128 stands for zero in the data rows.
Some points:
[132 121 117 106 204 110  99 212 125 184 185 136 114 110 121 111 106 119 120 127 117 128  83 121 128 105 117 145 102  91 161  98 114  88 120 100  75 106 120 121 127 129 133 140 173 110 110 151 112 186 112 118 116 102 104 105 116  64 104 102 105  77 115  95]
[108 115 147 196 143 127  78 113 102 132  82 104 155 152 197  95 192 176  66 187 126 106 125 177 126  98 118 116 110 124  98 185 132 172 178 152 116 105 216 179 126 134  86 129 162 127 104 161 182 112 126 126  92 126 128 168  65 133 178 132 110 132 171 169]
[191  97 189 208 109 120  93 211 161 111 162 170 109 215 105 164 100 102 137 210 111 105 129 116 119 205 100 122 173 173 117 114 120 119 118 146 120 109 114 107 123 141 136 100 111  93 191 119 103  95 105 144 117 112 126 159 130  90 111 164 109 176 104 151]
[179 120 100 156  84 106  95 176  97 111 101 115 112 162 208 109 112  87 162 163 150 105 110 117 140 180 118 116 202 212 190 101 118 151  98 100 189 114 135 109 108 144  87 125 107 112 130 106 112 209 113 206  99 109 119 176 164 132 118 111 112  87 116 188]
[ 85 113 219 127 142 128 166 117 161  84 126 104 159 108  93 161  94  93 119 116 182 118 142 101 113 117 100  78 160 194  82 103 135  84 118 123 101 131 110 103 162 102 112  92 105 194 141 130 102 106 102 187  96 113 140 132 112 152 122 154 103  97 139 118]
[111  98 228  87 133 134  95  98 107  87 108 119 121 131 103 117 123 135 148 119 145 129 114 114 119 138 110 116 176 119 127 121 108  82 120 111 136 143 121  96 127 112 133  83 162 158 121 121  86  84  93 122 213  85 121  75 108 159  97  69 116 114 125 115]
[141 118 151  80  92 121 197 204 182 197 135 204 110 150  92 151 127 121 111 174 101 150 100 116 120 111 133 136 173 207 172 119 111 102 116 139 114 120  97 112 156 134 115  95 108 145 154 136  80 126  97  82 115 112 118 189 128 170 110 169 215 138 130 127]
[ 94 113 127 156  96 132 187 127 103 150 108 118 189 101 167 107 126 157 124 115 118 155 107 102 119 172 172  98 117 104 148 120 186 161 134 209 124 128 179 111 116 171 155 133 142 116 132  95 165 126  99  98 120 126 135  76 182 115  82 145 120 147  95 186]
[142  96  93 183 109 198 133 108 136 104 137 112 104 171 152 176 113 202 176 115 191  98 126 187 111 122 108  97  87 116  91 102 128 132 159 141 196 125 109 120 148  82 199 111 105 115 100 125  60 157 102 179 113 101 110  92 199 153 110  90 140  99 135 138]
[111 134 146 207  62 110 117 135 125 118 120 149 130 151 109 176 127 173 163  92 108 193 125 145 162 109 111 121 128  89 109 152  81  91 104 157  73 129 112 182 124 126  98 165 153 178 100  99  69  89 106 129 132 102 126 139 173 186  88 113 126 106 100 141]
[118 143 118  94 150 113  96 147 120  97 158  94 114 129 108  94 113  81 168 113 129 108 123 116  85 109 106 146  89 114  99 114 113 121 117 124  97 175  94 113 129 124 131 118 119 127  97 117  82 120  96  89 185 137  99  80 125 160 142 145 135 110 133 120]
[124 159 131 121 159  90 146 129 141 104 134 120 145 123 157 111 126 165 143  99 120 121 184 182 152 165 133 137 104 125  83 177 100 122 148 185 121 114 140 168 106 189 121  93 139  97 113 195 154 122 159 112 116 163 113  63 120 105 186 104 166 106 198 156]
[109 182 101  95 178 120 117 127 101 186 164 198 114 121 124 153 114 126 117 127 114 106 203 107 108 123 117 165  79 147 111 107 113  79 107 104  87  95 139 109 114 116 109 120  66 113 111 144  87  96 121 125  97  89 177  89 121  91  77 105  93 127 109 120]
[ 94 106  98 137  51 114  82 163 135 125  75 112 117  58  93  96 119 109 119 113 212 115  99 119 124  91 207 137  91 133 130 120 120 122 108 117 150  76 144 122 102  65  69 129  94 113 207  95 132 160 118 180 185 144 122 135  65 111 121 146 120 114 107 116]
[ 89 168 113 112 162 147 116 163 103  82 157 112 129 142  80  96 132  98  64 112  87 107 158  90 105 123 121  93 116 105  67  85 137 130 100 137 201  98 107 103 117  55  89 126 200 138 111 195  93 220 109  98 149 114 110 130 111 143 113  63 118 133 124 139]
[162 174 116  94 118 161 106  64 123 150 126 139  55 132 166 127 122 129 175 138 107 132 100 130 183  87 173 138 189 119 117 221 206 173 116  86  97 193  96  97 154 146 200 170 121 127  86 145 233 119 187  95 193 210 128 156 161  78 129 116 129 102  82 156]
[112  95 115 118 111 128 186 104 113 160 130  98 149 112 188 108 141 145 103 140 118 167 111 106 101 140 188 112 141 104 169 114 174 168 128 167 128 131 159 132 119 193 166 130 130 140 110 106 178 110  99 111  99 180 105 111 190 110  95 141 110 154  87 187]
[100 143  99 126 143  93 145 114 111 106 134 112 154 162 122 140 164 193 129  98  96  92 151 181 182 166 166 141 125 125 111 165  95 124 143 179 108 121  90 169 129 188  96 117 135 119  98 194 145 101 156  94 115 166 108  81  99  91 170 118 169  90 180 167]
[147 161 116 159 167 195 194 120 125 135 132 100 171 126 112 112 162 116 133 116 121 113 165 121 118 158  96 125 124 103 182 169  93 162 184 167 108 121 109 154 120 187 122 101  98 109 209 149 163 123 176 103 108 155 128 126 110 122 181  90 106 152 178 122]
[152 114 136  61 137  73 102 105 134 155  98 122  83 236 131 113 124  76 144 148 215 141 100  78 116  56 119 127 211  74  98 119 138 140 124  66 184 141  98 132 156 172 142 128 114  92  76 110 167 182 167 165 171 150 145 137 101 184 139 126 133 111  97  82]
[105 115 107  93  98 170 175 137 100 119 102 115 116 119 113 104 110 124 158 137 108 199 131 143 199 114 133 231 118 125  95 187 211 103 113 129 115 181 148 135 106  81 130 123  96 114 119 128 188 100 139 141 141 131 117 119 180  92 115 107 146 113 132 126]
[187 103  97  96 118 168  67  61 219 209 136 125 151 114 141 215 109 143 100 114 110 173 108 117 106 120  95 121 152 151  81 136 109 190 115 139 166 171 142 107 140 165 156 211 125 142 184 106 147 109 152 134 115 128 111 194 140  89 143 162 124 118  79  84]
[106  99 133 166 133 100 176 122 122 129 124 207 171 101 162 106 193 151 151 145 114 170 209 107 113 193  87 115  92 110 168  65 116 147 183 164 116 122 142 181 192 176 122 104  95 203 130 111 167 111 127 108 144  88 133 179 112  92 170  96 153 162 182  79]
[115  84 107 103 169 121 136 106 112 205 147 224 117 131  97 132 115 101 127 108 118  97 221 101 135 110 114 100 101 127 149 108 124 104 117 109 125 121  88 110 120 103 105 140 209 155 106 106  90 162 107 100 102 120 141  70 127 123 175 151 125 187 127 130]
[118 142 123 109 167  89 103 131 111  90 179 120 123 118 108 119 110 104 174 120 139 107 118 152 113 106 137 148 113 105 110 137 117 119 127  94 107 177 118 101 127 139 118 146 129 102 117 107 112 113 104  98 199 118 111 124 115 169 113 147 143 117 107 106]
[116 109 129 113 120 117 170 160 117 110 134 117 106 104 131 103 130 114 123 113  90 117 106 113 124  99 132  97  95 130 155 117 120  94 113  98 220 101 119 120 122 135 114 108 203 105 193 107 111 103 132 124 143  98 103  94 113 152 112 213 107  87 111  98]
[109 192 121 152 189 107 101 162  99 133 180 125 120 152 110 154 158 108 124 105 115 131 124 127 131  93 114 108 153 169 123 111 116  99 110 101 161 105 129 120 107 111 175 123 147 131 111 107 122 135 110 145 105 112 157  95 106  82 126 132 122 230 106  96]
[112 133 123 114 155 107  93 156 118 116  70  92 104  92 107 135 105 111 107 117 105 127 212 123 120 119 101 119  99 135 207 135 115  95 112 104 197 117 132 118 134  99 171 164 119 107  99 152 121 191 106 133  95 107 168 121  93 100  96 171 122 208 108 108]
[173 180 109 107  92 187  90 120 200  94 104 114 195 105 125 100 109 155  97 169 100 100 102  96 198 189 185 116 106 131 134  97 191 140 200  81  94 150 116 115 143 116 184 127 111 116 161 108 140  96 153 118  93 152 102 142 182 122  78 120 114 180 190 101]
[221 129 109  91  82 208 116  88 138 136  69  99  93  54 112 128 149 179 124 137 153 109  75 215 117 120 101 161 136 103  96 101 120 139  82  62 124 100 151 120 100  68  96 211 102 112  90 102 148 155 194 153  76 211 154 169 146 158 135 129 189 110  89 106]
[157 168 126 115 104 168 125 113 118  89 116 112 178 120 133 112 131 155  96 142 162 117 144 197 143 173 161 115 100 114 200  95 160 169 161 187 109 100 146 150 146 146 155 106 105 115 188 191 121 106 183 152 115 132 207 164 130 127 194 112  96 147 170  87]
[114 115 130 121  87  80 211  37 198 154 141  94  78 106 117 156 147 105  46 114 116 113  69 114 144  73 129 199 179 180 104 103 119 142 107  68  87 132 102 135 116  88  91 161 120 106 180  99 141 118 128  97 140 130 185 170  72 146 117 183 119  91 120 128]
[127 110 170 182 130 103  80  81 105 112 119 156  84  98 129 183  95  99 178 111 117 206 110 121  90  71 111 144 169  96 106 159 124 162 111 148 108 132 125 135 132 110 143 110 123 179 103 128 109 120 155 134  67 119 103 162 171 182 130  93 148 111 126 124]
[ 99 130 124 130 141 134 102 158  95 112 162 106 133  85 110  90 104  96 126 116 125 104 113 151 114 144 122 120  76 111  99 118 113  95 110 136 118 183 130 119 107  78  89 118 103 106 102 109  93 112 108 117 189 137 113 106  89 194 114 150 130 121 125 122]
[120 103 110 164 144  99 183 109 122  97 126 135 178 186 159 126 179 131 126 111 141 117  82  77  99 178 144 118  92 111 190 205 103 160 177 150 105 111 202 176 127 153 132 126 150 165  95 124 165 107 138 162 123 101 113 152 123 101 185 110 112 128 179 191]
There is one direction along which these points spread out most. For each point below, how far along it does it lie, from 0 to 99? 50 is the average, and the first point above lies past it. One standard deviation of the points above along it is 16.
[141 118 151  80  92 121 197 204 182 197 135 204 110 150  92 151 127 121 111 174 101 150 100 116 120 111 133 136 173 207 172 119 111 102 116 139 114 120  97 112 156 134 115  95 108 145 154 136  80 126  97  82 115 112 118 189 128 170 110 169 215 138 130 127] 62
[112 133 123 114 155 107  93 156 118 116  70  92 104  92 107 135 105 111 107 117 105 127 212 123 120 119 101 119  99 135 207 135 115  95 112 104 197 117 132 118 134  99 171 164 119 107  99 152 121 191 106 133  95 107 168 121  93 100  96 171 122 208 108 108] 61
[ 99 130 124 130 141 134 102 158  95 112 162 106 133  85 110  90 104  96 126 116 125 104 113 151 114 144 122 120  76 111  99 118 113  95 110 136 118 183 130 119 107  78  89 118 103 106 102 109  93 112 108 117 189 137 113 106  89 194 114 150 130 121 125 122] 64
[ 85 113 219 127 142 128 166 117 161  84 126 104 159 108  93 161  94  93 119 116 182 118 142 101 113 117 100  78 160 194  82 103 135  84 118 123 101 131 110 103 162 102 112  92 105 194 141 130 102 106 102 187  96 113 140 132 112 152 122 154 103  97 139 118] 63
[162 174 116  94 118 161 106  64 123 150 126 139  55 132 166 127 122 129 175 138 107 132 100 130 183  87 173 138 189 119 117 221 206 173 116  86  97 193  96  97 154 146 200 170 121 127  86 145 233 119 187  95 193 210 128 156 161  78 129 116 129 102  82 156] 44
[111 134 146 207  62 110 117 135 125 118 120 149 130 151 109 176 127 173 163  92 108 193 125 145 162 109 111 121 128  89 109 152  81  91 104 157  73 129 112 182 124 126  98 165 153 178 100  99  69  89 106 129 132 102 126 139 173 186  88 113 126 106 100 141] 53
[111  98 228  87 133 134  95  98 107  87 108 119 121 131 103 117 123 135 148 119 145 129 114 114 119 138 110 116 176 119 127 121 108  82 120 111 136 143 121  96 127 112 133  83 162 158 121 121  86  84  93 122 213  85 121  75 108 159  97  69 116 114 125 115] 65
[157 168 126 115 104 168 125 113 118  89 116 112 178 120 133 112 131 155  96 142 162 117 144 197 143 173 161 115 100 114 200  95 160 169 161 187 109 100 146 150 146 146 155 106 105 115 188 191 121 106 183 152 115 132 207 164 130 127 194 112  96 147 170  87] 24
[ 94 113 127 156  96 132 187 127 103 150 108 118 189 101 167 107 126 157 124 115 118 155 107 102 119 172 172  98 117 104 148 120 186 161 134 209 124 128 179 111 116 171 155 133 142 116 132  95 165 126  99  98 120 126 135  76 182 115  82 145 120 147  95 186] 31
[ 89 168 113 112 162 147 116 163 103  82 157 112 129 142  80  96 132  98  64 112  87 107 158  90 105 123 121  93 116 105  67  85 137 130 100 137 201  98 107 103 117  55  89 126 200 138 111 195  93 220 109  98 149 114 110 130 111 143 113  63 118 133 124 139] 66
[108 115 147 196 143 127  78 113 102 132  82 104 155 152 197  95 192 176  66 187 126 106 125 177 126  98 118 116 110 124  98 185 132 172 178 152 116 105 216 179 126 134  86 129 162 127 104 161 182 112 126 126  92 126 128 168  65 133 178 132 110 132 171 169] 24
[109 192 121 152 189 107 101 162  99 133 180 125 120 152 110 154 158 108 124 105 115 131 124 127 131  93 114 108 153 169 123 111 116  99 110 101 161 105 129 120 107 111 175 123 147 131 111 107 122 135 110 145 105 112 157  95 106  82 126 132 122 230 106  96] 61
